In the data rows, the value 128 means zero.
Here are some points, each followed by its number:
[151 109 123 132 139 148 119 152 123 118 145 154 116 112 160 138 149 125
 141 137 117 105 109 158] 0
[105  50 130 136 132 116 154  95 138 105 121 141 102 131 127  95 133 132
 130  86 127 132 100 152] 1
[145 206 128 106  76 116 118 113 139 114  82 116 158 140  50 123 109 140
 116  77 149 166 142 107] 2
[105 152  99 107 139 147 123 118 111 139 137 135 106 152 159 195 143 122
 132 141 132 127 114 121] 3
[160 137 132 126 116 118 127  98 178 108  97 105 206 127 121 137 104 186
  81 124 180 179 148 108] 4
[153 111 118 123 137 142 120 159 119 123 147 147  98 113 159 138 149 119
 152 137 110  98 109 156] 5
[115 115 164 164  96 133 122 139 114 171 124 149 124 141 119 115 141 113
 118 105 139 123 130 110] 6
[148 146 131 132 107  98 184  81 138 165 119 118 200 132  70 168 108 174
 110 103 151 182 163 112] 7
[145 149 172  70 131  99 140  96 128 168 116  69 153 129 120 124  99 143
 126 129 149 135 184 115] 8
[176 160 163 109  93 103 132 135 142 144  85 112 143 138  89 154 115 147
  98 118 173 165 166 116] 9
[126 104 121 105 143 185 104 135 107  28 164 131 112 112 147 103 146 123
 150 130  74 133 126 176] 10
[159 153 146 113 117 117 134 131 147 135 103 118 152 120 114 104 110 119
  88 129 147 145 124 112] 11
[124 115 116 121 156 131 131 131 124 142 127 157 137 109 141 104 147 116
 152 111 101 101 111 139] 12
[ 68 115 136 130 110 124 105 137  96 143 128 160 117 150 121 155 142 128
 100 154 142 131 130 127] 13
[117  98 111 150 120 158 146 138  58  87 157 119  89 115 133 124 156  94
 131 143 124 108 103 154] 14
[103 132 136 112 168 132 106 102 121 125 137 118 114 151 129 130 142 116
 127 172 136 130 121  74] 15
[ 99 132 143 129 122 117 121 105 129 172 129 144 127 154 121 115 145 149
 130 125 122 143 147 120] 16
[161 144 152 112 119 121 132 129 140 128  98 120 155 122 114 115 110 123
  82 125 137 151 125 111] 17
[114 139 124 149 126 152  78 167 111 105 130 156 111 127 176 127 154 118
 142 135 122 137  98 169] 18
[141 117  69 138 159 123 136  83 114 134 167 121  98 102 139 106 128 123
 156 123  92 103 136 152] 19
[136 119 135 134 117  95 128 105 169 123 102 134 136 123 109 133 103 159
  85 124 156 139 136 105] 20
[126 121 123 108 160 118 111 104 115 131 134 108 117 147 104 106 126 108
 109 197 124 139 122 119] 21
[120 156 136 131 157 165  76 129 140 113 179 205 109  97 116 147 182 115
 156 118  91 136 100 116] 22
[140 143 141  35 132  86 116 114 159 102  99 116 155 117 123 119  71 133
 115 140 148 174 192 105] 23
New points follow, each followed by the numbers of its two nearest points above by angle, nearest first.
[107 135 147 149  85 140 121 140 125 156 109 125 124 144 132 125 127 139
 129 141 131 125 135 135] 6 13
[116 107 133 141 106 134 131 129 142 137 110 126  88 165 123 120 115 103
 124 119 142 120 114 119] 6 1
[122 127 109 121 150 141 129 133 141  62 180 135 112 112 118 108 136 115
 184 157  85 113 106 162] 10 5
[137 108  45 154 165 131 133  80 110 130 179 135  82  97 146 102 137 117
 163 124  77  97 121 162] 19 12
[110  96 137 144  98 148 118 125 131 141 111 127  79 174 125 128 120  94
 125 120 139 109 109 123] 6 13
[153 155 168  81 131  95 149  98 140 147 114  74 163 121 107 123  97 147
 120 120 159 140 191 106] 8 23
[123 120 110 118 154 128 129 131 123 137 125 150 134 108 136 104 147 117
 155 109 103 107 104 131] 12 19
[139 118 127 134 117 106 127 110 165 118 110 135 136 117 123 130 114 147
  92 127 147 138 135 114] 20 4
[148 147 133  40 129  93 125 112 157 109 105 115 154 119 122 125  83 133
 119 136 145 170 180 107] 23 8
[102  98 140 155 113 125 119  91  88 116 130 163 138 160 151 130 154 128
 131 134 135 143 112 106] 13 6
[118 130 138 142 141 123 120 124 120 127 145 111 117 147 126 138 143 128
 139 151 115 125 114 121] 15 21
[120 133 138 139 143 117 117 123 124 124 149 106 115 146 119 146 143 130
 139 141 112 123 110 118] 15 21
[120 104 153 156 189 154  82 146 133 118 132 135 128 146 128 106 158 105
 137 143 133 139 131 108] 15 22
[127 117 142 141 122 101 131 110 161 131 107 140 136 137 114 130 109 157
  93 130 148 138 131 107] 20 4
[110 102 118 145 122 153 139 148  73  96 149 122  90 124 132 131 151 102
 133 139 128 115 111 151] 14 10
[103 110 170 176  99 144 113 139 109 190 128 158 121 141 120 123 147 106
 123 105 130 116 126 117] 6 16
[101 127 139 153 123 156  86 163 138 126 143 117 114 136 116 120 129 124
 128  85 104 128 127 142] 18 6
